Duv: [100 123 157 171 161 130  79  91 158 131 123 140 146  91 196 125 101  55
 120 177 141 127 140 115 125 143 117 111 141 144 138 185  79 148 150 139
 151 158 140 133 115 126 185  88 154 139  81  94]
zolas: [100 136 155 180 153 140  71  85 149 123 116 119 141  88 199 133 101 120
  55 170 139 114 137 129 118 145 115 110 148 151 151 179  87 171 144 137
 147 160 123 143  74 132 107  80 161 122  87  91]
safun: [ 90 136 163 180 153 140  71  85 115 123 116 119 141  91 199 133 115  72
 118 170 139 115 137 129 118 145 115 110 148 151 151 179  87 136 144 137
 147 160 123 143  74 132 107  80 161 122  87  91]
bap: [100 123 159  98 151 141  93  78 161 110 138  80 141  93 173 117  98  67
 142 162 131 112 132 145 108 134 134  95 158 162 136 172  84 147 150 152
 143 150 120 131  82 151 123  87 151 129  93 114]
which: [ 90 136 163 180 153 140  71  85 115 123 116 119 141  91 199 133 115  72
 118 170 139 115 137 129 118 145 115 110 148 151 151 179  87 136 144 137
 147 160 123 143  74 132 107  80 161 122  87  91]	safun
which: [100 136 155 180 153 140  71  85 149 123 116 119 141  88 199 133 101 120
  55 170 139 114 137 129 118 145 115 110 148 151 151 179  87 171 144 137
 147 160 123 143  74 132 107  80 161 122  87  91]	zolas
zolas?	[100 136 155 180 153 140  71  85 149 123 116 119 141  88 199 133 101 120
  55 170 139 114 137 129 118 145 115 110 148 151 151 179  87 171 144 137
 147 160 123 143  74 132 107  80 161 122  87  91]
which: [100 123 157 171 161 130  79  91 158 131 123 140 146  91 196 125 101  55
 120 177 141 127 140 115 125 143 117 111 141 144 138 185  79 148 150 139
 151 158 140 133 115 126 185  88 154 139  81  94]	Duv
which: [101  55 120]	Duv
bap?	[100 123 159  98 151 141  93  78 161 110 138  80 141  93 173 117  98  67
 142 162 131 112 132 145 108 134 134  95 158 162 136 172  84 147 150 152
 143 150 120 131  82 151 123  87 151 129  93 114]

saza: [104 105 134 112 129 140 163 172 150 156 129]
tufo: [104 107 117 143 121  61 115 156  80 165 100]
tasor: [137 104 104 117 129  68 119 167  78 158 102]
Ker: [ 89  93 110 129 136  68 119 167  78 157 102]
monu: [ 98 103 112 118 141 115 132 159 103 144 122]
rorig: [118 129 120  77 165 128 124 202 154 142 156]
zim: [111 110 139 113 122 138 161 166 151 157 120]
barot: [104 104 117 129 137  98 126 155  97 119 113]
which: [104 104 117 129 137]	barot
both monu rorig: 	[118]
both rorig barot: 	[129]
which: [137 104 104 117 129  68 119 167  78 158 102]	tasor

zik: [190 206 178 146 135 113  61  48  62  72  92 102 128 125 110 123 158 177
 165 154 158 150 141 146 155 126 120 118 108  97 110 102 109 149 161 149
 159]
demu: [160 153 153 119 119 175 141 132 122  77  55  70  82  83  99 125 128 112
 119 149 178 174 166 155 148 146 133 121 107 103 117 103 119  94 111 125
 143]
Gideg: [113 128 159 169 157 156 153 139 133  78 107  99 105 107 100 109 108 105
 121 148 163 153 164 196 208 160 133 123 104  80  54  78  87  84 116 128
 124]
girun: [155 157 150 164 196 198 154 132 127  99  63  67  79  82  91 123 130 117
 113 144 172 178 168 156 152 147 134 123 110 102 116 106 102  94 107 120
 131]
which: [155 157 150 164 196 198 154 132 127  99  63  67  79  82  91 123 130 117
 113 144 172 178 168 156 152 147 134 123 110 102 116 106 102  94 107 120
 131]	girun
Gideg?	[113 128 159 169 157 156 153 139 133  78 107  99 105 107 100 109 108 105
 121 148 163 153 164 196 208 160 133 123 104  80  54  78  87  84 116 128
 124]
which: [190 206 178 146 135 113  61  48  62  72  92 102 128 125 110 123 158 177
 165 154 158 150 141 146 155 126 120 118 108  97 110 102 109 149 161 149
 159]	zik
which: [113 128 159 169 157 156 153 139 133  78 107  99 105 107 100 109 108 105
 121 148 163 153 164 196 208 160 133 123 104  80  54  78  87  84 116 128
 124]	Gideg
girun?	[155 157 150 164 196 198 154 132 127  99  63  67  79  82  91 123 130 117
 113 144 172 178 168 156 152 147 134 123 110 102 116 106 102  94 107 120
 131]
which: [113 128]	Gideg

lup: [101 133  94 121  95 110 153 118 123 141 109]
Sizo: [ 59 131 125 104 152 136  99  94 121  75 139]
noze: [111 143  94 162 132 156 159 133 138 113 122]
fipi: [134 125  79 119 153 139 139 115 139 108 117]
Fivi: [196 155 109 138 105 195 145 118 114  65  74]
sugod: [118 128 150 140 129 140 139 122 112 145 130]
both noze Sizo: 	[94]
which: [155 109 138 105]	Fivi
Sizo?	[ 59 131 125 104 152 136  99  94 121  75 139]

